Each row below has a hidden score, from 0 to 20, with 10 about the middle. What is it? The score is a weighted sum of the row's numbers plus the product of two more (or one squared), each taken from its middle value.
[ 0.8  1.1  0.3  1.3  0.1 -0.8 -0.3  0.7  0.4  0.5  0.6  1.2  0.9  1.0  0.1 -0.1] >> 8
[ 1.0  1.1  0.3  1.3  0.2 -0.8 -0.7  0.1 -1.4  0.6  0.7  1.0 -0.3  0.2  0.2 -0.2] >> 12
[ 1.1  1.1  0.4  1.2  0.1 -0.9  0.1  0.8 -1.1  0.5  0.5  0.9  0.1  0.6  0.2 -0.1] >> 10
[ 1.1  1.2  0.5  1.5  0.0 -0.8 -0.5  0.8 -0.2  0.3  0.2  1.0 -0.3  0.3  0.2 -0.4] >> 9
[ 1.3  0.8  0.1  1.4  0.1 -0.8 -1.2  1.0 -0.2  0.0  0.7  0.9  1.1  0.6  0.2 -0.3] >> 9
[ 1.4  1.3  0.1  1.3  0.0 -1.0 -0.6 -0.1  0.6  0.4  0.2  1.1  0.5  0.6  0.0 -0.4] >> 10
[ 1.2  0.8  0.3  1.2 -0.1 -1.1 -0.8  0.5 -1.1  0.0  0.3  1.0  1.9  0.8  0.2 -0.5] >> 12
[ 1.4  1.2  0.1  1.2  0.0 -1.2 -0.8  1.1 -0.3  0.2  0.2  1.0  0.0  0.8  0.0 -0.4] >> 6
[ 1.3  1.8 -0.2  1.2 -0.1 -1.1 -0.5  1.4 -0.5  0.5  0.2  0.9  0.3  1.4  0.1 -0.4] >> 5
[ 1.2  1.4  0.1  1.1  0.0 -1.1 -1.1  1.1 -1.3  0.2  0.2  0.9  1.1  1.1  0.1 -0.5] >> 8
[ 1.0  1.4  0.1  1.3  0.0 -1.1 -1.4  0.8 -0.6  0.6  0.5  1.1  1.3  1.8  0.0  0.0] >> 9
[ 1.5  1.4  0.1  1.2  0.1 -1.0 -0.2  0.4 -0.5  0.4  0.8  0.9  0.6  1.2  0.3 -0.4] >> 10
[ 1.6  1.4 -0.2  1.3  0.1 -1.1 -1.1  0.2 -1.7  0.5  0.5  1.0 -1.3  0.1  0.3 -0.4] >> 11
[ 1.2  1.3  0.1  1.0  0.0 -1.1  0.1  1.4 -0.3  0.9  0.4  0.9  0.3  1.4  0.1 -0.4] >> 6
[ 1.1  1.3  0.1  1.1  0.1 -0.9 -0.6  0.8 -0.5  0.8  0.5  0.7  0.6  0.9  0.2 -0.3] >> 9
[ 1.7  1.2  0.0  1.1  0.1 -0.9 -0.8  0.3 -0.6  0.8  0.6  0.9  0.3  1.0  0.2 -0.3] >> 9
[ 1.3  1.3  0.0  1.3  0.2 -0.8 -0.7  0.7 -2.1  0.5  0.6  1.1 -0.3  0.9  0.3 -0.1] >> 10
[ 1.2  1.2  0.1  1.1  0.3 -0.7 -1.4  0.3 -1.2  0.9  0.8  0.9 -0.6  1.2  0.1 -0.2] >> 11
[ 1.2  0.8  0.2  1.3  0.2 -0.8 -1.0  0.6 -0.1  0.7  0.7  1.1 -0.4  1.0  0.3 -0.2] >> 10
[ 1.1  0.5  0.1  1.2  0.2 -0.9 -0.5  0.6  0.4  1.1  0.9  1.1  0.8  0.9  0.3  0.0] >> 10
[ 1.3  0.9  0.4  1.4  0.2 -0.6 -0.5  0.3 -1.2  1.3  0.7  0.9 -0.3  1.4  0.3 -0.2] >> 11
[ 1.1  1.1  0.1  1.2  0.1 -0.8 -1.8  1.0 -0.5  0.6  0.8  1.1  0.4  1.0  0.2 -0.1] >> 10
[ 1.2  1.0  0.3  1.2  0.1 -0.6 -0.8  0.1 -0.5  0.6  0.6  1.1  0.5  0.9  0.2 -0.2] >> 11
[ 1.1  1.1  0.5  1.3  0.2 -0.9 -0.2  0.6 -1.5  0.5  0.5  1.1  0.0  0.8  0.1  0.0] >> 9
[ 1.0  1.6  0.3  1.3  0.1 -0.7 -0.8  0.6 -1.1  0.4  0.4  1.2  0.4  0.1  0.1  0.0] >> 11
[ 1.2  1.0  0.4  1.2  0.1 -1.0 -1.2  1.0 -0.8  0.5  0.4  1.1 -0.4  0.8  0.2 -0.2] >> 8
[ 1.1  0.8  0.3  1.1 -0.1 -0.7  0.0  0.8  0.2  0.0  0.0  0.0  0.0  0.0  0.0  0.0] >> 9
[ 0.9  1.6  0.1  1.4  0.0 -0.7 -0.9  0.5 -1.1  0.1  0.4  0.7 -0.1  0.3  0.1 -0.4] >> 10
[ 1.2  1.2  0.0  1.3 -0.1 -1.1 -0.7  0.6 -1.9  0.3  0.3  1.0 -1.3 -0.1  0.0 -0.5] >> 10
[ 1.2  0.9  0.3  1.5 -0.1 -0.8 -0.7  0.9 -1.4  0.3  0.2  0.8  1.8  1.5  0.1 -0.7] >> 11
[ 1.3  1.1  0.2  1.4 -0.2 -0.6 -1.3  1.2 -1.1  0.0  0.4  0.8  1.3 -0.4  0.0 -0.9] >> 12
[ 1.2  1.0  0.1  1.4 -0.1 -1.0 -1.2  0.4 -0.3  0.5  0.3  0.7  0.0  0.6  0.0 -1.0] >> 11
[ 1.7  1.0 -0.1  1.4 -0.1 -0.9 -1.4  0.3 -2.0  0.0  0.0  0.0  0.0  0.0  0.0  0.0] >> 9
[ 1.4  1.1  0.1  1.3  0.0 -0.9 -0.7  1.6  0.1  0.5  0.1  0.8 -0.3  0.9  0.1 -0.8] >> 5
[ 1.5  1.0 -0.2  1.4 -0.1 -0.9 -0.9  0.4 -1.3  0.4  0.2  0.8 -0.6  0.2  0.2 -0.7] >> 12
[ 1.4  0.9 -0.2  1.4  0.0 -0.9 -0.8  1.7 -2.0  0.7  0.5  0.8  0.5  0.0  0.0  0.0] >> 10
[ 1.4  1.5 -0.2  1.1  0.1 -1.0 -1.0  0.4  0.1  0.2  0.4  1.0  0.3  0.6  0.2 -0.5] >> 9
[ 1.3  1.6 -0.1  1.4  0.1 -1.1 -1.1  1.1  0.3  0.7  0.9  0.8 -0.9  0.5  0.2 -0.3] >> 6
[ 1.0  1.2  0.0  0.1  0.3 -0.3 -0.9  1.3  0.9  0.8  0.6  0.8  1.0  0.7  0.1 -0.6] >> 6
[ 0.9  1.4  0.0 -0.2  0.3 -0.4  0.0  0.3  2.3  0.6  1.0  0.8 -1.0  1.5  0.0 -0.4] >> 1
[ 0.8  0.9  0.1 -0.4  0.5 -0.5 -0.6  0.7 -2.1  0.2  0.0  0.0  0.0  0.0  0.0  0.0] >> 7
[ 1.1  0.5  0.5 -0.3  0.4 -0.3 -1.1  0.3 -0.7  0.7  0.1  0.7  0.0  0.0  0.0  0.0] >> 7
[ 0.7  0.4  0.3 -0.1  0.4 -0.3 -1.4  0.6  0.1  1.0  0.5  0.7  0.9  0.5 -0.1 -0.5] >> 9
[ 0.8  0.7  0.5 -0.2  0.2 -0.3 -1.4  1.3 -0.2  0.4  0.3  0.0  0.0  0.0  0.0  0.0] >> 5
[ 1.0  0.9  0.4  0.0  0.4  0.0 -1.7  0.0  0.2  0.8  0.2  0.7 -0.3  0.7  0.0 -0.3] >> 7
[ 0.8  1.0  0.6  0.2  0.4 -0.5 -0.2  0.2  0.9  0.0  0.0  0.0  0.0  0.0  0.0  0.0] >> 7
[ 0.8 -0.3  0.6  0.2  0.1 -0.3 -1.3  0.6 -0.7  0.8 -0.2  0.5  1.1  0.3 -0.1  0.0] >> 10
[ 0.9 -0.1  0.7  0.3  0.1  0.1 -0.9  0.5 -0.4  0.6 -0.3  0.5  1.6  0.4 -0.2  0.0] >> 11
[ 1.1  1.7  0.7  1.3  0.1 -0.6 -0.6  0.7  0.4  0.6  0.6  1.1  0.8  0.0  0.0  0.0] >> 10
[ 0.9  0.6  0.3  1.3  0.0 -0.8 -0.9  1.4 -1.1  0.4  0.3  1.1 -0.4  0.4  0.0 -0.3] >> 9
[ 1.0  1.3  0.4  1.5 -0.2 -0.6 -0.9  1.0 -1.0 -0.2  0.2  1.0  1.6  0.0  0.1 -0.5] >> 12
[ 1.4  0.8  0.1  1.5 -0.2 -0.6 -1.0  0.9 -1.5  0.4  0.3  0.8  0.6  0.0 -0.1 -0.9] >> 13
[ 0.7  1.1  0.3  1.5 -0.2 -0.7 -1.7  1.2  0.5 -0.2  0.1  0.9  0.5  0.1 -0.1 -1.1] >> 11
[ 1.3  0.8 -0.2  1.5 -0.1 -0.6 -1.3  0.9 -0.3 -0.3 -0.1  0.8 -0.3  0.5 -0.1 -1.2] >> 11
[ 1.4  1.5  0.1  1.5 -0.2 -1.0 -2.0  0.8 -0.6  0.5 -0.3  0.7 -0.1  1.0  0.0 -1.1] >> 13
[ 1.2  1.3  0.1  1.1 -0.1 -0.8 -1.1  0.4 -1.2  0.6  0.0  0.7  1.0  0.6  0.1 -1.2] >> 12
[ 0.9  1.3 -0.3  0.5 -0.1 -0.6 -0.7  0.2 -1.3  1.0 -0.2  0.0  0.0  0.0  0.0  0.0] >> 10
[ 1.0  1.2 -0.1  1.4 -0.1 -0.9 -2.0  0.9 -0.1 -0.4  0.5  0.5  0.2  0.8  0.1 -0.9] >> 9
[ 1.1  1.4 -0.2  1.2  0.0 -1.0 -0.1  0.0 -1.2  0.0  0.3  0.0  0.0  0.0  0.0  0.0] >> 10
[ 1.4  1.4 -0.3  1.2  0.0 -1.1 -2.1  0.5 -0.1  1.1  0.3  0.7  0.2  1.1  0.3 -0.5] >> 15
[ 0.6  1.2 -0.1 -0.1  0.3 -0.5 -0.6  0.5 -1.1  0.7  0.4  0.7  0.5  0.8  0.0  0.0] >> 8
[ 1.0  0.9  0.1 -0.2  0.4 -0.5 -1.3  0.2 -1.7  0.7  0.6  0.7  0.5  1.5  0.2 -0.5] >> 8
[ 0.6  1.0  0.1 -0.2  0.1 -0.6 -1.1  0.1  0.2  1.3  0.4  0.6  0.7  1.8  0.2  0.0] >> 8
[ 1.0  0.9  0.2 -0.2  0.4 -0.5 -0.1  0.6  0.2  1.3  0.8  0.8  0.6  1.6  0.0  0.0] >> 7
[ 0.9  0.7  0.4 -0.3  0.3 -0.3 -1.6  0.9 -1.0  0.4  0.3  0.6  0.9  1.9  0.0 -0.4] >> 3
[ 1.1  0.2  0.5 -0.3  0.2 -0.2 -0.8  0.6  0.3  0.9  0.5  0.5 -0.3  0.0  0.0  0.0] >> 9
[ 0.8  0.5  0.5 -0.3  0.1 -0.4 -0.5  0.9 -0.4  1.2  0.7  0.6  0.6  1.8 -0.2 -0.3] >> 7
[ 0.8  0.4  0.5  0.0  0.2 -0.1 -1.3  0.2 -1.5  0.4  0.2  0.6  1.7  0.5 -0.2 -0.3] >> 11
[ 0.7  0.1  0.4 -0.2  0.1 -0.3 -1.7  0.6  0.1  1.0 -0.2  0.5  1.2  1.0 -0.1 -0.1] >> 8
[ 0.5  1.0 -0.1  0.9 -0.2 -0.7 -1.3 -0.7 -0.5  0.8  0.0  0.4 -0.7 -0.3  0.0  0.0] >> 17
[ 0.6  0.5  0.3  0.8 -0.1 -0.6 -1.3  0.5  0.0  1.8 -0.2  0.5 -1.6  0.2  0.2  0.1] >> 16
[ 0.6  1.3  0.2  0.7 -0.1 -0.4 -0.7  0.8  0.6  1.3 -0.6  0.8  2.4 -0.4  0.4  0.1] >> 14
[ 0.7  0.1  0.3  0.2  0.0 -0.2 -1.1  0.4  0.9  1.5 -1.2  0.3  1.3 -0.6  0.0 -0.1] >> 13
[ 0.4 -0.3  0.2  0.0 -0.2 -0.2  0.5  0.2  0.3  1.2 -1.2  0.2  1.3 -0.9  0.1  0.1] >> 16
[ 1.0  0.3  0.2  0.1 -0.3 -0.1 -0.9  0.6  0.1  1.1  0.0  0.0  0.0  0.0  0.0  0.0] >> 9
[ 0.5  0.5 -0.1  0.1 -0.2 -0.1 -1.0  0.4 -0.3  1.4 -1.1  0.5  1.0 -0.2  0.1 -0.1] >> 15
[ 1.0  0.5 -0.1  0.0 -0.2 -0.2 -1.3  1.5 -1.5  0.1 -0.9  0.6  1.0 -0.6 -0.4 -0.4] >> 6
[ 0.9  0.4  0.2  0.1 -0.3 -0.3 -0.2  0.3 -1.1  0.3 -0.4  0.5  0.1  0.5 -0.2  0.0] >> 8
[ 1.0  0.4  0.0  0.3 -0.3 -0.3 -0.7  0.9  0.0  0.4 -0.6  0.5  0.0  0.0  0.0  0.0] >> 7
[ 0.9  0.6 -0.1  0.3 -0.2 -0.4 -0.2  1.1  0.5  0.4 -0.5  0.4  1.5  1.7 -0.1 -0.1] >> 5
[ 0.9  0.5 -0.1  0.1 -0.1 -0.3 -0.7  1.2 -1.6  0.3 -0.5  0.5  1.3  0.9 -0.1 -0.1] >> 8
[ 1.0  0.7 -0.2 -0.2  0.0 -0.2 -0.2  0.9 -0.2  0.6 -0.1  0.5  0.0  0.0  0.0  0.0] >> 8
[ 0.9  1.0 -0.5  0.6 -0.2 -0.7 -0.7  0.2 -0.1  1.4 -0.4  0.4 -0.6 -0.1  0.0  0.0] >> 13
[ 1.1  1.4 -0.3  0.5 -0.1 -0.7 -0.2  0.1 -0.5  1.2 -0.4  0.0  0.0  0.0  0.0  0.0] >> 10
[ 1.2  0.6 -0.5  0.7 -0.1 -0.9 -0.1  0.8 -0.3  1.0 -0.4  0.4  0.3  0.7  0.5  0.1] >> 10
[ 0.8  0.8 -0.4  0.5  0.0 -0.5  0.2  0.1  0.3  2.0 -0.4  0.2  1.9  0.3  0.7  0.1] >> 16
[ 0.7  0.8 -0.2  0.9 -0.1 -1.0 -0.7  0.6 -1.2  1.7  0.4  0.4  0.5  1.1  0.6  0.2] >> 14
[ 0.8  1.2 -0.2  1.1 -0.1 -0.9 -0.4  0.2 -0.2  0.9 -0.3  0.3  0.0  0.0  0.0  0.0] >> 11
[ 1.0  1.4 -0.1  0.9  0.0 -0.6 -0.5  0.0 -1.3  0.0  0.0  0.0  0.0  0.0  0.0  0.0] >> 9
[ 0.9  1.3  0.1  0.9 -0.1 -0.9 -0.5  0.1 -0.9  1.9 -0.2  0.4  1.3 -0.1  0.5  0.3] >> 16
[ 0.9  1.1  0.0  0.7 -0.1 -1.1 -0.8  0.3 -1.5  0.8  0.6  0.0  0.0  0.0  0.0  0.0] >> 11
[ 0.8  1.1  0.3  0.6  0.0 -0.7 -0.4 -0.1  0.8  1.4 -0.1  0.5 -1.0  0.1  0.3  0.2] >> 9
[ 0.6  0.8  0.1  0.8 -0.3 -0.7 -0.5 -0.5 -0.2  1.2  0.4  0.6  0.6 -0.8  0.4  0.1] >> 17
[ 0.4  0.9  0.4  1.0 -0.2 -0.6 -1.9  0.2 -0.8  0.9 -0.2  0.5  0.7 -0.3  0.4  0.1] >> 16
[ 0.5  0.3  0.3  0.9 -0.3 -0.4  0.0 -0.3 -0.4  0.0  0.0  0.0  0.0  0.0  0.0  0.0] >> 12
[ 0.9 -0.2  0.5  0.4 -0.3 -0.2 -0.5  1.0 -2.0  0.9 -1.5  0.0  0.0  0.0  0.0  0.0] >> 8
[ 0.2  0.0  0.4  0.1 -0.4  0.0  0.3  1.0  0.8  1.7 -1.1  0.4  1.2 -1.7  0.1  0.0] >> 17
[ 0.6  0.4  0.0 -0.2 -0.5 -0.1 -1.7  1.2 -0.6  1.2 -1.4  0.3  2.7 -0.3  0.1  0.1] >> 9
[ 0.7  0.8  0.2  0.5 -0.3  0.4 -1.1  0.3 -0.5  0.2 -0.4  0.6  2.4  0.2 -0.3 -0.9] >> 13
[ 1.2  1.0  0.3 -0.1 -0.4 -0.2 -0.4  1.2  0.9 -0.4 -0.5  0.5  1.3  0.8 -0.4 -0.4] >> 5
[ 1.1  0.4  0.1  0.1 -0.3 -0.5 -0.8  0.9  0.2  0.1 -0.6  0.5  2.0  0.9 -0.1 -0.1] >> 7
[ 0.9  0.3  0.3  0.3 -0.4 -0.5  0.2  1.1  0.1  0.3 -0.3  0.0  0.0  0.0  0.0  0.0] >> 11
[ 1.0  0.1 -0.2  0.2 -0.3 -0.5 -0.4  0.9  0.2  0.6 -0.4  0.4  2.4  1.1 -0.1 -0.1] >> 10
[ 0.6  0.8  0.1  0.1 -0.4 -0.4  0.1  0.6 -0.2  0.3 -0.3  0.5  2.1  0.0 -0.1  0.0] >> 15
[ 0.9  0.2 -0.2  0.0 -0.1 -0.4 -1.1  1.8  0.9  0.3  0.1  0.3  2.6  0.6 -0.1 -0.2] >> 8
[ 0.8  1.7 -0.4  0.5 -0.1 -0.6 -0.9  0.8  0.4  1.8  0.1  0.4  1.5  0.9  0.5  0.0] >> 11
[ 1.2  1.4 -0.3  0.6 -0.1 -0.6 -0.4 -0.2 -1.0  0.8 -0.3  0.3  1.4  0.7  0.4  0.0] >> 12
[ 0.8  0.9 -0.4  0.5 -0.1 -1.0  0.2  1.2  0.0  1.0 -0.3  0.2  1.5  0.3  0.5  0.0] >> 12
[ 1.1  0.7 -0.3  0.7  0.0 -0.7 -0.7  0.0  0.3  0.9 -0.3  0.0  0.0  0.0  0.0  0.0] >> 10
[ 0.9  0.8 -0.2  0.8  0.0 -0.9 -0.7  0.4  0.2  1.3  0.3  0.3 -0.3  0.3  0.6  0.2] >> 11
[ 1.1  1.1 -0.4  0.8 -0.1 -0.9  0.0  0.1 -1.5  1.5  0.2  0.2  1.4  1.3  0.5  0.3] >> 14
[ 1.1  0.7  0.0  0.7 -0.2 -0.9  0.0  0.2 -0.9  1.7  0.0  0.3  0.9 -0.1  0.5  0.3] >> 17
[ 0.8  1.1  0.1  0.5 -0.1 -0.9 -0.2  0.5 -0.2  1.5  0.7  0.5  0.3 -0.3  0.5  0.2] >> 15
[ 0.5  0.8  0.1  0.4  0.0 -0.9  0.0 -0.4 -0.3  0.9  0.4  0.3  1.3  0.4  0.4  0.5] >> 14
[ 0.9  0.8  0.1  0.6 -0.2 -0.6 -1.3  0.2 -1.0  1.4  0.2  0.5  0.0  0.2  0.4  0.1] >> 12
[ 0.9  1.1 -0.1  0.8 -0.4 -0.6 -0.6 -0.3 -0.3  1.5 -0.1  0.4 -1.9 -0.7  0.4  0.1] >> 13
[ 0.6  0.6  0.1  0.8 -0.5 -0.6 -0.1 -0.1  0.9  1.8 -0.2  0.4 -1.3 -0.9  0.3  0.1] >> 14
[ 0.3  0.5  0.6  0.5 -0.4  0.1 -0.8  2.0 -1.1  0.7 -0.2  0.6  0.0 -0.3 -0.2 -0.3] >> 9
[ 0.5  0.6  0.6  0.4 -0.4  0.3 -1.0  0.8 -0.6 -0.1 -0.4  0.6  0.0  0.0  0.0  0.0] >> 5
[ 0.8  0.6  0.4  0.3 -0.6  0.1 -1.7  1.4 -0.7  0.2 -0.7  0.5  0.7  0.4 -0.4 -0.7] >> 4
[ 0.8  0.8  0.3  0.1 -0.5  0.0  0.0  0.2 -0.5  0.0 -0.5  0.3  2.4 -0.6 -0.4 -0.7] >> 18
[ 0.6  0.0  0.3  0.2 -0.6 -0.5 -1.3  1.5  0.2  0.3 -0.7  0.2 -0.1  0.2 -0.3 -0.2] >> 3
[ 0.9  0.4  0.1  0.2 -0.4 -0.3 -0.5  0.5  1.2  0.3 -0.6  0.4  0.9  0.0 -0.2 -0.1] >> 8
[ 0.6  0.3 -0.1  0.2 -0.4 -0.3  0.2  0.7 -1.4  0.5 -0.3  0.5  0.3  0.3 -0.2  0.1] >> 11
[ 1.2  0.5 -0.3  0.1 -0.3 -0.3 -1.4  0.1  0.0  0.2 -0.3  0.2  1.6  1.2 -0.2 -0.1] >> 6
[ 0.7  0.3  0.0 -0.1 -0.4 -0.1 -0.8  0.5  0.6  0.3 -0.1  0.2  0.8  0.2 -0.1  0.0] >> 7
[ 1.3  0.5 -0.2  0.0 -0.2 -0.5 -1.0  0.3  1.3  0.0  0.0  0.0  0.0  0.0  0.0  0.0] >> 5
[ 1.1  0.7 -0.2  0.2  0.0 -0.4 -0.5  0.6 -1.6  0.6  0.0  0.3  1.3  1.5  0.0 -0.5] >> 9
[ 1.4  1.4 -0.5  0.6 -0.2 -0.8 -0.8  0.3 -0.8  1.1 -0.3  0.1  0.4  1.0  0.4  0.1] >> 8
[ 0.9  1.5 -0.4  0.6 -0.2 -0.7 -1.5  0.8  0.0  1.3  0.0  0.1  1.1  1.0  0.4  0.1] >> 10
[ 0.9  1.3 -0.2  0.7 -0.2 -0.9 -1.2  1.2 -0.3  1.3 -0.2  0.1  0.7  0.6  0.4  0.1] >> 9
[ 0.8  1.0 -0.4  0.7 -0.1 -0.8 -1.7 -0.5  0.1  1.5  0.4  0.3  0.4  0.5  0.7  0.1] >> 18
[ 0.7  1.0  0.0  0.6  0.0 -1.0 -0.1 -0.1  0.2  1.6  0.0  0.1  0.5  0.5  0.5  0.3] >> 12
[ 0.6  0.8 -0.1  0.7 -0.3 -0.8 -0.9  0.4 -0.9  1.7  0.3  0.2  1.1  1.0  0.6  0.2] >> 14
[ 1.0  0.8  0.1  0.4 -0.3 -1.0  0.1 -0.4 -0.6  1.2  0.4  0.0  0.0  0.0  0.0  0.0] >> 15
[ 0.6  1.5  0.2  0.6 -0.2 -0.9 -0.8  0.2 -0.3  1.2  0.2  0.2  0.5  0.0  0.3  0.3] >> 11
[ 0.7  0.8  0.2  0.5 -0.2 -0.7 -0.7  0.3 -0.1  0.8  0.5  0.3 -1.2 -0.2  0.0  0.0] >> 8
[ 0.7  1.0  0.3  0.7 -0.5 -0.3 -0.9  0.0 -0.2  1.4  0.5  0.2  0.0  0.0  0.0  0.0] >> 12
[ 0.5  1.4  0.3  1.0 -0.5 -0.5 -0.5 -0.1 -0.4  1.5  0.3  0.1 -0.8 -0.1  0.4  0.0] >> 13
[ 0.9  0.9  0.2  0.7 -0.6 -0.4 -0.8 -0.2 -0.7  0.9  0.0  0.4  0.7 -0.2  0.3  0.2] >> 12
[ 0.3  0.1  0.7  0.1 -0.6 -0.1 -0.7  0.3 -1.1  0.2 -0.4  0.4  0.2  0.0 -0.3 -0.3] >> 7
[ 0.7  0.9  0.3  0.6 -0.5  0.2 -1.6  0.1 -1.0  0.3 -0.2  0.7  1.1  0.1 -0.3 -0.2] >> 11
[ 0.6  0.9  0.4  0.5 -0.5 -0.2  0.1  1.1 -0.2  0.3 -0.6  0.0  0.0  0.0  0.0  0.0] >> 8
[ 0.6  1.2  0.2  0.4 -0.6 -0.2 -0.9  1.3  0.7  0.8 -0.4  0.4  0.8 -0.3 -0.5 -0.6] >> 7
[ 1.2  0.4  0.4  0.2 -0.7 -0.3 -0.6  1.1 -0.2  0.3 -0.7  0.3  2.3  0.8 -0.3 -0.3] >> 10
[ 1.0  0.5  0.0  0.2 -0.5 -0.5  0.2  1.3 -0.1  0.3 -0.6  0.5  0.4  0.8 -0.3  0.1] >> 7
[ 1.3  0.4  0.1  0.5 -0.4 -0.6  0.5  1.2 -0.1  0.2 -0.5  0.4  0.4  0.2 -0.1  0.1] >> 13
[ 0.7  0.3  0.1  0.3 -0.4 -0.4 -0.3  0.9 -0.5  0.1 -0.6  0.1  1.1  0.1 -0.1 -0.1] >> 9
[ 1.1  0.9 -0.1  0.2 -0.3 -0.5 -1.0  1.3 -0.6  0.1 -0.3  0.3  2.1  1.5 -0.1 -0.1] >> 5
[ 1.1  0.6  0.1  0.2 -0.3 -0.5 -1.0  0.8 -0.9  0.4 -0.2  0.2  0.1  1.3 -0.1 -0.3] >> 4
[ 0.7  0.8 -0.2  0.1 -0.2 -0.3 -0.2  0.4 -0.7  0.6  0.1  0.3  0.7  1.2 -0.1 -0.4] >> 9
[ 1.4  1.2 -0.4  0.8 -0.3 -0.8 -0.8  0.2  0.1  1.4 -0.2  0.0  2.1  0.4  0.6  0.2] >> 14
[ 0.9  0.8 -0.3  0.7 -0.2 -0.8 -0.3  0.4  0.2  1.4 -0.3  0.1  0.7  0.6  0.0  0.0] >> 10
[ 0.9  1.6 -0.2  0.5 -0.1 -0.9 -0.6  0.2  0.2  1.6 -0.1  0.1  1.1  0.7  0.4  0.0] >> 10
[ 1.2  0.7 -0.1  0.8 -0.2 -1.0 -1.5  0.3 -2.2  1.4  0.0  0.0  0.0  0.0  0.0  0.0] >> 12
[ 0.7  1.4 -0.2  0.4 -0.3 -0.7 -0.3 -0.1 -0.1  1.5  0.2  0.0  1.9  0.0  0.5  0.2] >> 16
[ 1.0  1.1  0.0  1.0 -0.3 -1.1 -0.6  0.2  0.1  1.9  0.1  0.2  1.2  0.1  0.4  0.0] >> 15
[ 0.3  0.9 -0.1  0.4 -0.4 -0.6 -0.7 -0.4 -0.6  1.9  0.4  0.2  0.0  0.6  0.4  0.3] >> 15
[ 0.9  1.3  0.0  0.6 -0.4 -0.7 -1.0 -0.3  0.5  1.1  0.5  0.2 -0.3 -0.4  0.4  0.2] >> 10
[ 0.8  1.1  0.2  0.8 -0.5 -0.6  0.1 -0.1 -1.5  1.0  0.6  0.4 -0.1  0.6  0.4  0.2] >> 14
[ 0.3  0.8  0.2  0.7 -0.5 -0.7 -0.6  0.3  1.4  1.3  0.3  0.3 -0.1 -0.5  0.3  0.1] >> 12
[ 0.7  1.0  0.3  0.7 -0.7 -0.6 -0.7  0.2 -1.2  1.4 -0.1  0.2 -0.6 -0.6  0.3  0.0] >> 11
[ 0.4  0.8  0.3  1.0 -0.8 -0.5 -1.0 -0.3 -0.3  0.0  0.0  0.0  0.0  0.0  0.0  0.0] >> 9
[ 0.5  0.7  0.7  0.3 -0.7 -0.1  0.1  0.0 -0.7  1.1 -0.1  0.4 -0.2  0.8 -0.2 -0.3] >> 10
[-0.8 -0.1 -0.1  0.4 -0.5  0.4  0.5 -1.2 -0.2 -1.2  1.1 -1.0 -1.2  0.9  0.1 -0.9] >> 11
[-0.4 -0.3 -0.6  0.2 -0.2  0.0  0.8 -1.1  0.5 -1.0  1.2 -1.0 -1.4  0.5  0.1 -0.5] >> 9
[-1.3 -0.7 -0.8 -0.1 -0.1 -0.5  1.4 -1.2  1.1 -0.9  1.2 -0.9 -2.3  0.5  0.3  0.2] >> 8
[-0.9 -1.5 -1.0 -0.4  0.0 -0.7  1.1 -1.5  0.4  0.4  1.0 -0.8 -1.1  0.3  0.4  0.5] >> 14
[-1.4 -0.9 -1.2 -0.6  0.4 -1.0  2.2 -0.8 -0.3  1.5  1.0 -0.6 -1.8  0.0  0.0  0.0] >> 5
[-1.3 -1.3 -1.5 -0.7  0.6 -1.8  1.9 -1.6 -0.4  1.8  0.5 -0.3 -0.8  0.2  0.7  2.5] >> 11
[-1.8 -1.8 -1.4 -1.1  1.1 -2.0  1.8 -2.3  1.1  1.2  0.2 -0.1 -1.3  0.4  0.8  3.2] >> 11
